(in the rows, 128 means zero)
One turn moves every row onto another: examples first, then more rows asked:
Nilin: [136 133 125 136 161 116 119 130  95 127 161 130 118 143 195 153 158 122
 156 150 105 135 130 138  99 116 137  97 130 143 127  98 131 108 125  84
 157 132 169 160 147 119 111 111 119]
til: [144 110 141 137 128 122 131 144 130 139 128 142 131 106 130 156 171 134
 129 130 130 144  81 106  91  86 132 128 131 158 134 125 137 146 109 110
 135 121 143 124 128 132 124 139 169]
mir: [125 126 139 138 153 121 131 130 129 169 151 125 151 117 160 139 158 125
 124 129 120 128 112 120  81  96 156 104 109 169 166 123 114 131 100  92
 149 116 160 155 135 136 141 142 149]
resa: [158 119 116 126 139 123 138 122 126 152 126 119 124 127 165 133 160 127
 165 115 116 144 118 136  87 102 115 126 126 158 112 126 142 139 125  98
 142 125 175 137 159 114 147 148 119]
nes: [ 90 122 111  81 133 162 139 162 151 146 112 155  97 124 180 134 132 105
 141 112 107 129 133 124 102 115 128 146 118 129 141 134 109 129 120 109
 140 147 121 119 145 130  95  82  92]
dipug: [127 107 124 115 111 152 128 159 144 125 141 137 113 138 135 119 169 121
 146 128 100 111 132 131  95 127 102 135 131 124 137 106 134 166 132 104
 168 150 124 135 144 107  70 109 107]
safa: [141 147 116 120 171 137 114 153 104 143  84 160 141 123 179 158 154 127
 148 125 134 131 109 110 107 124 115 137 126 129 117 122 137 129 141 135
 125 121 149 119 103 113 131  99 122]
Somes: [124 104 116 120 118 141 145 140 125 159 129 133 133 140 153 107 145 119
 103 115 114 101 162 125 136 118 127 117 135 144 143 123  89 157 130 115
 169 131 133 148 141 177 109 146 103]
muv: [134 134 114 126 159 115 119 158  78 121 142 124 133 149 194 157 155 128
 146 147 119 119 109 140 113 145 126 120 125 142 142 104 146 111 129 106
 157 135 162 151 140 116 141 105 104]
mer: [ 95 116 151 122 134 107 143 154 130 118 101 142 140 156 148 140 176 125
  98 126 142 101 132 113 119  92 138 138 150 140 147 129  99 126 132 100
 156 155 131 145  85 136  83  94 117]
zabik: [128 130 133 131 165 119 111 141  98 116 151 122 134 135 171 175 147 120
 150 148 105 127 124 120  88 119 119 109 124 148 143 122 141 115 111 110
 140 132 178 133 149 116 151 129 120]
mado: [121 134 113 145 147 153 145 125 138 118 113 138 122 152 166 137 148  76
 124 126 119 123 140 131  81 139 126 129 142 104 169 113 112 123 135 114
 130 115 141 175 122 110  79 109 108]
Lub: [110 111 148 110 113 133 125 159 144 121  94 142 145 137 153 129 176 133
 109 129 114 113 146 125 121  86 120 132 141 141 141 140  93 133 123 111
 146 117 123 128  87 151  89 101 115]
Kego: [ 99 133 136 119 159 113 151 142  94 146 137 149 110  93 161 160 151 139
 133 142 118 124  92 104  95 100 151 134 113 171 147 130 132 137 104 110
 141 146 160 122 147 160 138 126 138]
sen: [ 89 144 142 124 183 104 124 143  95 155 160 168 106 128 163 147 143 122
 134 135 128 129 121 108 121 112 160 124 115 177 143 107 117 126 115 104
 150 138 131 123 130 148 125 131 141]
zini: [115 127 147 144 129 114 141 137 125 139 106 171 121 126 128 149 168 135
 142 132 154 153 104 112  94 111 133 136 124 181 148 126 128 163 137 117
 134 129 153 106 119 138 101 127 158]
pid: [116 101 144 134 108 127 139 141 114 144 102 168 131 111 152 143 186 131
 141 111 139 132  84 116 101 116 134 141 129 160 151 116 148 159 136 110
 133 118 139 132 119 123 111 137 173]
Mesed: [105 123 149 116 116 113 143 165 118 127 104 135 151 149 155 131 156 134
 111 131 136 126 146 127 121 101 130 133 139 126 166 145  82 140 130  99
 158 133 125 147  73 140  81 106 117]
nided: [112 109 140 130 128 134 130 136 112 167 138 124 164 130 180 147 173 108
 113 129 137 115 106 134 110 125 157 107 117 168 175 120 126 129 120  76
 157 120 143 166 129 129 129 137 161]
kabo: [115 150 129 137 183 137 130 127 104 138 110 157 114 108 178 167 152 117
 156 137 126 142 139 105  97 122 114 118 129 135 111 130 139 122 139 128
 127 122 159 114 114 133 109  96 132]
reg: [155 123 103 114 122 139 130 140 120 171 101 125 140 143 171 128 157 136
 157 104 133 141 115 138 105 140 122 117 122 153 128 119 144 138 145 102
 156 118 177 147 141 103 133 134 111]
bavuk: [150 151 125 114 163 132 118 134 114 141  94 146 139 109 165 161 149 126
 145 137 119 140 122 113  77 103 125 127 120 147 108 139 123 132 116 114
 118 150 163 114 120 119 142 117 127]
mon: [115 106 118 115 132 115 161 140 108 162 122 139 128 145 162 112 128 120
 112 102 139 116 145 119 150 108 133 144 140 123 146 126  82 158 138 109
 170 135 124 149 124 170  98 136 108]
Kuleg: [ 86 134 109  87 144 155 152 148 136 140 102 128  93 132 177 164 140 102
 130  91 123 126 146 121 108 128 132 129 136 128 147 128 115 113 136  92
 150 152 140 146 139 118  96  84  84]
viz: [118 130 117 140 141 164 129 138 140 127 135 136 140 152 174 128 130  71
 118 155 109 108 132 132  88 131 117 122 123 109 172 119 102 140 122 115
 146 135 125 154 144 129  92  97 108]
vob: [134 111 116 114 137 138 135 146 118 117 125 143  98 135 131 142 164 119
 134 104 112 119 139 122 100 137 122 142 148 109 123  83 136 147 138 103
 160 164 130 150 136 104  63 107 105]
suger: [ 86 127 113  89 128 162 170 150 129 149 113 138 105 130 191 147 121 105
 150 101 115 128 147 123 106 133 119 156 120 124 145 135 108 129 132  94
 155 136 129 141 136 116  81 100  98]
Lezi: [115 104 111 123 143 121 159 134 132 162 122 151 123 154 143 107 146 104
 101  96 145 106 145 104 135 119 146 143 149 138 137 125  95 142 138 119
 156 135 130 155 124 159  96 149 120]
Diral: [125 109 125 115 112 145 147 164 114 117 144 134 110 142 153 155 146 118
 145 114 112 121 142 123 102 140 101 143 134 110 136  98 122 159 135  94
 172 158 114 146 135 100  67 108 116]
Femat: [ 90 124 134 112 162 117 139 150  78 157 133 171 120  98 188 154 164 123
 127 121 128 110 105 111 115 124 165 140 113 163 149 109 123 140 120 104
 138 150 126 134 127 150 135 119 150]
Figap: [160 114 110 123 118 146 135 123 132 160 110 133 122 128 164 160 156 132
 160 110 137 164 133 126  91 125 121 100 133 154 116 123 130 140 146  92
 144 130 183 131 149 118 104 123 131]
rok: [ 86  97 131 127 106 104 152 173 120 107 135 163  98 168 154 134 154 123
 120 107 132 131 133 111 111 135 152 122 151 149 183 122 101 122 129 121
 148 143 144 151 127 142 110 132 109]
Nekeb: [ 94  87 135 119 103 105 140 174  98 109 136 162 112 163 156 129 130 130
 128 114 124 142 134 116 128 128 136 137 147 120 179 119  99 134 126 127
 152 122 133 137 118 147  94 134 115]
lupu: [127 122 136 132 134 117 129 123 137 160 143 126 148 159 160 148 158 112
 121 139 148 137  99 136 119  93 151 112 125 186 155 123 110 132 128  68
 162 119 156 150 141 133 110 137 151]
Rozat: [120 130 125 140 138 154 145 134 124 128 121 144 141 150 182 138 125  82
 132 129 113 119 146 126  82 129 119 144 124  97 161 105  94 138 128 105
 143 126 121 164 118 106  75 101 118]
Ragak: [100  94 132 128 103 117 136 171 105  93 131 167 106 151 170 134 142 126
 114 134 104 129 136 128 116 123 136 125 141 138 167 111  93 128 114 135
 137 133 131 129 137 171 115 117 104]

nes goes to Lub
zini goes to Figap
pid goes to reg
And these:
vob goes to Lezi
Nekeb goes to suger
til goes to resa

One turn moves every row onto another: examples first, then more rows asked:
sepi: [123 136 132 105 127 131 117 103 119 143 106 171]
daz: [132  98 102  91 113 115 136  91 102 126 113 116]
lasu: [147  93 126 106 115 111 152 126 106 165  93 154]
gelu: [131 111 126 126 118 170 158 147 131 141  80 118]
Lage: [135  90 131 143 143 119 146 131 115 148 108 150]
zemu: [124 128 115 104 141 137 145 104 111 146 112 172]
senel: [117 120 117 106 109 169 155 132 122 170 112 111]
mosob: [101 105 127 100 114 151 109 161 125 131 112 134]
dazi: [120 100 139  98 101 165 155 128 109 167 106 117]
zap: [124  88 124  91 103 117 128 125 103 120  88 102]
Noz: [111  98  88 111  94 150 139 117  88 130  97 167]
Zolu: [118 108 107  95 131 141 109 158 131 128 117 126]
ger: [122 107 100 108 128 157 100 136 126 108 119 120]
gesen: [128  97 122 142 103 156 112 140 130 121 102 110]
togu: [138  95 110 136  97 139 114 119 102 174  99 133]
Sidav: [108 107 125 148 127 157 168 126 119 120 102 122]
Tonun: [123 132 134 113 107 140 136  75 115 119 101 123]
lezav: [109 110 106  90  94 157 134 115  89 127  85 158]
bok: [132  92 117 142 126 126 127 136 105 176  96 137]
pav: [137 128 114 104 127 127 131  74 115 131 106 119]
lati: [142  88 123 118 100 136 100 125  98 167  96 144]
nifo: [139 104 114 109 115 168 110 136 137 108 106 121]
modad: [106 116  96 104 114 140 144 110  95 152 108 173]
nema: [129 105 121 135 107 120 139 140 118 172  80 150]
Vezo: [118 110 118 123 128 172 163 134 118 145 100 105]
simig: [114 104 144 135 131 157 160 131 120 114 100 148]
num: [141 103 152 121 139 115 151 119 118 149  98 148]
Gumul: [116 124 107 141 125 150 106 111 127 106 106 124]
ribu: [126 105 132 147 115 144 111 112 121 101 101 129]
sep: [125 128 104  80 107 127 113 109 114 139 106 164]
pela: [128  86 103  86 112 115 148 120 104 112  98 116]
tadop: [119  98 127 133 113 165 164 152 116 147  97 150]
Logi: [136  97 109  86  95 126 133  91 123 114 122 126]
Migag: [109 115 107  99  93 123 143 106 114 146 109 175]
lalu: [122 123 112  92  94 147 131  96 123 112 105 103]

bok goes to Vezo
sep goes to lasu
And these:
sepi goes to num
lati goes to dazi
Logi goes to Migag
pela goes to Noz
Sidav goes to Gumul

